Y: rows in a few groups, each row roughly a mix of its group's directions (some rows in no group):
Y (114 x 10):
[[-11.5   6.1  14.9   4.5  -3.9 -13.9  -6.0  50.0 -24.7 -13.8]
 [ 13.7  -0.3  33.8 -11.0  14.2  42.2  -9.6  -5.9 -19.0  -5.9]
 [  1.6  15.7 -20.8  30.4 -14.1  -3.6 -29.3 -27.6  21.8  -6.1]
 [ 20.4   9.6   3.9 -36.8  24.4  -3.4  32.0 -20.5  -0.3   4.5]
 [ -6.3 -28.7 -31.7  22.9   1.3 -16.8 -15.8  24.7  -1.4 -20.4]
 [-18.4  27.2  15.2  -6.0  -0.9   7.7  -4.6  10.6 -29.4  39.4]
 [-13.7  18.9  17.4  -4.7 -25.7  17.3 -30.2  21.3 -27.3  -3.5]
 [ -9.0  -3.8  19.0  13.8 -18.7  -3.8 -25.3 -14.9  44.3  10.9]
 [-15.8  -1.8  24.8  -4.6   1.5  25.3 -12.4 -37.8   9.4  27.4]
 [  3.2 -31.7  16.0  -6.2  18.0 -37.5  18.3  10.4  21.5   2.7]
 [ -9.6  12.8  36.0  12.2  20.0   6.4  13.3  24.5  18.6 -26.2]
 [-12.9  21.6  18.8  -5.6   1.8 -15.0  30.8  12.7  -7.0 -39.3]
 [ 14.1  -6.2  12.0 -46.1   2.3  -3.1  -4.2  24.4 -20.7  19.7]
 [ 13.4  -5.5 -11.1  -5.9  15.8  17.1  -3.5 -30.4  23.8  39.2]
 [-17.5  37.3  -4.7  27.7 -11.7 -10.6 -21.9 -13.4  11.0 -20.9]
 [  9.1  -0.4  -0.8 -16.5  12.3 -36.8   7.9  38.0 -24.2   0.7]
 [ -6.5  30.2  15.1 -25.1  26.7 -32.0  12.1 -14.4   2.3   6.1]
 [ -0.9   7.9  -9.3 -16.4  23.9   3.7  36.1 -35.1  17.6 -10.0]
 [-18.9   3.9  -9.9 -16.0  14.4 -39.4  14.6  -5.2 -34.8   4.4]
 [  8.4   3.0  42.1  21.1  17.7   1.2 -26.7  23.4  -7.5   4.1]
 [ 14.0  -8.5   8.6   4.9 -23.0  17.3 -15.9  21.1  45.2   4.7]
 [ -9.5  11.8  -6.1 -11.2 -38.7  33.3 -24.0  -7.7 -17.8   1.0]
 [-20.1  35.1 -10.1 -11.5  11.1  -2.5   6.7  22.2 -34.6  14.7]
 [  2.1  -6.9 -12.8   2.5  25.2  14.7  30.3 -39.1  17.3  11.5]
 [ 16.5   3.8 -36.9  20.7 -10.5  -6.8 -14.9 -37.0  11.0   1.5]
 [-25.3  38.6  25.9 -22.6  -3.4 -11.8  10.8   5.0 -18.4  -2.6]
 [ 11.2 -38.0  -9.4  13.2  -3.0 -10.4  -5.8  -3.2  39.7 -19.6]
 [  2.3 -11.0 -30.5  10.3  13.0 -24.7  -1.3  12.1 -24.2 -35.6]
 [ 28.2   1.5 -11.9   2.4 -21.9  38.8   1.2  -6.8  12.6 -28.5]
 [ -8.1   3.4  29.9  -9.7  21.4  -1.7  17.9 -43.3   8.4  12.7]
 [  6.5 -39.4 -34.7   6.9  13.0 -11.4   7.9  21.8 -16.0  -3.5]
 [ 14.6 -29.7 -16.0  39.7  10.0  -7.6   3.7  -2.7  21.7 -19.4]
 [ 10.7 -16.3 -43.5   9.7  -8.7  29.1  13.9 -14.9   4.7 -15.1]
 [-22.0 -20.9   5.1  24.3   1.1  -1.0 -11.1   9.2  46.9   2.1]
 [-16.2  25.0  21.4 -19.6   7.9  -6.8  34.9  -9.6  23.9 -15.2]
 [-30.6   3.4 -16.6   1.8  20.4 -29.9  -5.2  36.2   3.5  -8.1]
 [  2.9 -14.1 -16.8  11.5  -8.3  32.1  13.9 -42.2  15.9  -0.6]
 [  4.3  -8.1 -25.3  15.6  10.0  -7.7  21.6 -29.9  37.2  -8.7]
 [-15.1  15.1  25.8   6.3 -19.8 -10.1   9.5   8.4  17.6 -42.8]
 [-39.9  34.2 -10.3  19.4 -13.0   2.6  -3.4 -14.0  13.7 -11.9]
 [  8.8  31.6  32.6 -26.2  16.0 -10.2  19.7 -16.5  -2.1  10.1]
 [-15.6  13.6   9.1  -7.9  17.5 -26.9  31.9  28.8  -1.0 -22.3]
 [-11.7  16.3 -17.2 -41.9 -10.5  33.3   5.2  -4.8  -2.1  15.2]
 [ -0.3   1.3  -6.8  23.7  28.4  33.2   9.3  -6.3  25.4  25.7]
 [ 14.8  -6.7  20.8  22.4   9.3  -8.0  11.7 -18.2  43.4 -15.9]
 [ -0.9 -12.6 -33.2 -36.5 -19.3   7.8   5.1 -21.1  14.1  16.1]
 [ 10.5  18.3  -4.6  41.6 -12.7  20.8 -18.5 -11.0  -7.7 -25.3]
 [-11.4  15.1 -29.0  -5.7  37.7  -2.5  33.1  -3.8   0.5  13.4]
 [ 11.0 -10.2 -38.4  24.9  -3.7  29.7 -21.7 -12.5  -3.0  10.2]
 [  2.5  -9.8  30.3  14.9 -27.0   4.7 -39.7  19.3  -2.9   0.4]
 [-30.1  15.4   3.0  33.5 -15.2  15.3 -13.2 -24.8  15.9 -12.7]
 [ 16.6 -19.0  -4.1   6.8  22.4 -36.6   8.2  36.1   6.1  -1.3]
 [ 12.2   1.8  -6.8  15.1 -26.9  37.2 -15.3  -8.7  21.6 -25.3]
 [  6.6   6.8 -38.4   7.9 -13.3   2.1   1.7 -40.8  20.8  -6.6]
 [  2.3 -21.1 -23.2  -7.7 -33.7  30.5 -18.8 -13.1  -6.4  16.5]
 [  6.9   1.2  -2.4  40.9  -9.4  -1.1  -4.2   9.7 -11.4 -43.5]
 [  4.9  -4.6  -1.5   9.3  -9.7 -23.4 -26.8  37.0 -19.2 -26.8]
 [ 29.1   3.2  18.2 -17.0   1.9   7.4 -24.2  12.1 -36.9  18.0]
 [-11.2  20.2   3.7 -33.2 -29.3  30.4 -18.9  -0.3  -3.9  12.0]
 [-16.7   3.7 -20.2  -2.1  -9.8  -4.1 -11.1 -27.2  47.2   5.9]
 [ -6.8 -17.2 -27.8  27.1  -6.9  17.1 -13.9  16.8 -15.0  32.6]
 [  1.5 -27.1 -18.4 -11.3  14.0  -3.1  -8.9  -9.4  13.8  46.7]
 [  5.5  15.2  25.5 -38.2  -7.6  19.8 -13.6  17.4 -24.1   8.0]
 [  1.4 -17.4 -27.5  12.9 -28.7 -10.0 -36.0  20.2  -3.5   9.2]
 [ -5.2   3.9  27.2 -15.9 -40.1  -7.4 -20.8  10.1 -18.8  19.1]
 [  9.0  23.5  25.6  15.8 -16.2   3.6 -32.2   1.5 -33.1   0.9]
 [  7.0 -31.1 -18.6  21.3  31.5 -30.5   6.0  -4.4  12.0  -4.1]
 [-15.7   7.3 -25.7 -38.7 -16.6  -5.8  24.3  11.3  15.2 -15.3]
 [-24.2 -12.3 -26.0   1.2  -0.4  -7.9   1.6  26.9  34.3  24.0]
 [ 39.3 -31.4  -1.1  25.6  22.0  -4.0  -2.4 -10.1   8.9   8.9]
 [ 15.2 -15.7 -17.8  19.4   4.5 -32.6 -13.0  36.8  11.8  -6.2]
 [-12.2  21.3 -10.7 -42.9   8.7  15.9  18.8  -2.6 -18.6  18.8]
 [  2.1 -25.0   4.5 -27.4   6.2 -22.4  -8.8  22.0 -22.3  30.9]
 [ -4.5  31.0  -2.7 -24.7  -3.4  31.8  -4.5 -23.7   0.8  27.3]
 [ 34.8  -3.9   6.6  11.6 -24.7  15.4 -17.1  20.5   0.2  31.4]
 [ -4.7 -10.8 -12.3  26.7  22.8 -17.5  36.8 -20.3  16.2  -9.9]
 [-20.0 -26.5  -4.4 -28.8   8.7 -29.9  18.8  18.4  14.6  11.1]
 [ 19.4   9.2  -8.3  -6.3  -6.5  24.6 -20.4   5.7 -46.5  11.1]
 [ 22.0 -18.2 -14.7   1.0  17.3 -28.8  15.2 -19.8  -7.9 -33.2]
 [  0.4   1.6  12.5 -25.7 -22.1  21.1 -38.6  12.4 -10.7  21.0]
 [ 10.6  -2.9   8.0  10.5 -32.7  19.5 -46.2   2.0  -4.2   7.1]
 [-11.3  -6.1 -15.0 -24.9   1.2 -40.4  18.7 -15.3 -15.5 -22.0]
 [ -7.1 -21.1  -9.5  -4.2  -9.3 -18.9 -17.6  33.9 -37.8   4.2]
 [  4.2  10.4  12.2  17.5 -30.8   9.7 -21.1  16.2 -18.1 -35.9]
 [  1.7  13.3  -5.4  19.4  23.9 -27.7  18.7  -4.5  33.6 -22.9]
 [ 28.9 -12.4  19.6  14.0 -19.5   3.4 -28.3   9.2   2.3 -33.3]
 [  2.8  19.5  31.6 -22.4  21.8 -17.3  17.8 -23.3   8.5 -18.8]
 [-36.9  -2.8   4.1 -22.3   8.5 -17.2  37.5  -4.3 -13.5   9.6]
 [ 11.9 -17.6 -16.2  22.5  11.6 -39.9   0.1  16.1 -26.0   8.5]
 [-21.1  30.5   3.6 -38.5 -10.1   7.9   5.2   9.5 -27.8   5.5]
 [-10.7  32.7  11.9 -21.5 -11.1  25.8  11.8  -5.6  -7.0  34.0]
 [-10.2 -30.9 -26.2  -0.9 -17.0  -2.1   3.8  30.7   3.6 -30.6]
 [ 12.8 -11.7 -11.8  -7.6 -31.2  22.1 -36.5   4.5 -18.8  17.1]
 [ -1.7   3.8   6.4  -6.9  24.6 -49.0   2.3   9.2 -19.1 -19.7]
 [-17.5  -0.1 -21.3   5.2  30.1 -35.5   5.4  18.4 -24.6   4.8]
 [ 10.8  -7.6 -10.2 -23.9  -5.3  28.6 -16.5 -16.1  15.7  38.4]
 [ 33.5 -13.0  -8.3   3.1 -23.9  26.8   2.4 -25.6  -1.1 -25.1]
 [  2.2  -3.1  13.7  -8.0 -11.5  29.9  11.3 -28.3  37.6  17.6]
 [-13.8  28.7  28.5  -2.0  -1.3   2.7 -19.9  12.3 -34.5 -19.4]
 [ 10.8  -1.3 -17.6 -15.0   0.8 -26.8   9.7   9.0   7.8 -48.4]
 [  7.7  21.1   1.2  42.6   3.5   5.5 -26.8 -21.8 -16.1  11.7]
 [-23.0  17.0   2.3  -8.1   4.4 -30.4 -10.6  37.7 -21.8  10.3]
 [-24.0 -12.5 -15.2 -13.1  21.5 -39.8  21.3 -16.0  -5.2   6.1]
 [ 24.6  31.5 -21.0 -21.3  -8.7   7.7  -2.2 -35.1  -5.8  -7.7]
 [ -6.3 -31.7 -35.7  21.2  20.4 -14.0   4.7   7.6  22.2  -0.1]
 [-25.4  -9.8  32.7   3.0  19.1  13.5  22.6   5.5   3.6 -32.2]
 [-29.7  27.3  15.4   9.9  32.1   4.3  -3.9  11.1 -20.0  20.1]
 [-12.2 -27.5  21.3  -2.7  -9.6  19.4  -8.0  20.3 -33.9  22.2]
 [  7.7  16.7  48.9   1.2  -2.5  25.5 -11.2 -11.4  15.1   9.1]
 [  4.7   5.8   9.0   1.5  -3.4  37.6  -7.3 -42.4  22.6   5.4]
 [-32.9  13.4   2.0  17.5  11.8  -9.0  28.8 -32.5  13.3 -10.0]
 [ 18.9  25.1  35.2  -4.4   3.7  14.9 -27.0  14.0 -23.3  -1.8]
 [ 13.2 -29.0  22.2   2.5  10.3 -30.5  19.5  13.2  21.8 -19.3]
 [ 17.7 -28.6  -8.4 -15.9  25.3 -15.7  30.9  19.8 -14.9  -6.4]]
one row of each group, then the others: which group is each in?
[ 28.2 -16.2   0.8  -7.9  24.2   9.1  16.7 -10.0  42.2  -0.3]  <74>
[-11.0  33.8  28.8 -31.0  -5.7 -11.9   6.1   7.0  -8.2  23.9]  <124>
[ -2.2 -27.3   4.5  -9.8 -29.6  -1.4 -39.4  17.0   6.2  17.9]  <116>

[ -6.6 -32.2 -12.9   0.4  16.1 -11.3  36.5   6.7  30.5  -1.7]  <74>
[ -0.7   8.5 -11.3  13.8   8.1 -47.1  -0.8  32.6  -4.9 -13.6]  <74>
[-13.4   7.2 -14.6  -8.4 -19.9  21.8 -35.6  -9.1  -1.8  34.8]  <116>
[ 34.0 -32.9  12.9 -25.9   9.4  -3.4  -4.1  10.9  -7.2  24.3]  <116>
[ 11.0  -5.0 -15.0 -16.1  -7.7  14.0 -16.7  19.3 -47.4  12.7]  <116>
[-31.3  28.7  25.3 -10.3   1.0 -17.9  16.4 -10.9  26.2  -1.7]  <116>
[ 30.4  11.4  17.9   1.9 -30.5  25.1 -18.6  20.2   3.4  15.6]  <124>
[ 18.4  32.4  19.7  13.4 -14.6  31.5 -16.3 -19.1  -4.5 -11.8]  <116>
[ 20.2  15.7  25.0 -33.9   8.3  15.5  -8.1 -13.0 -24.9  18.9]  <74>
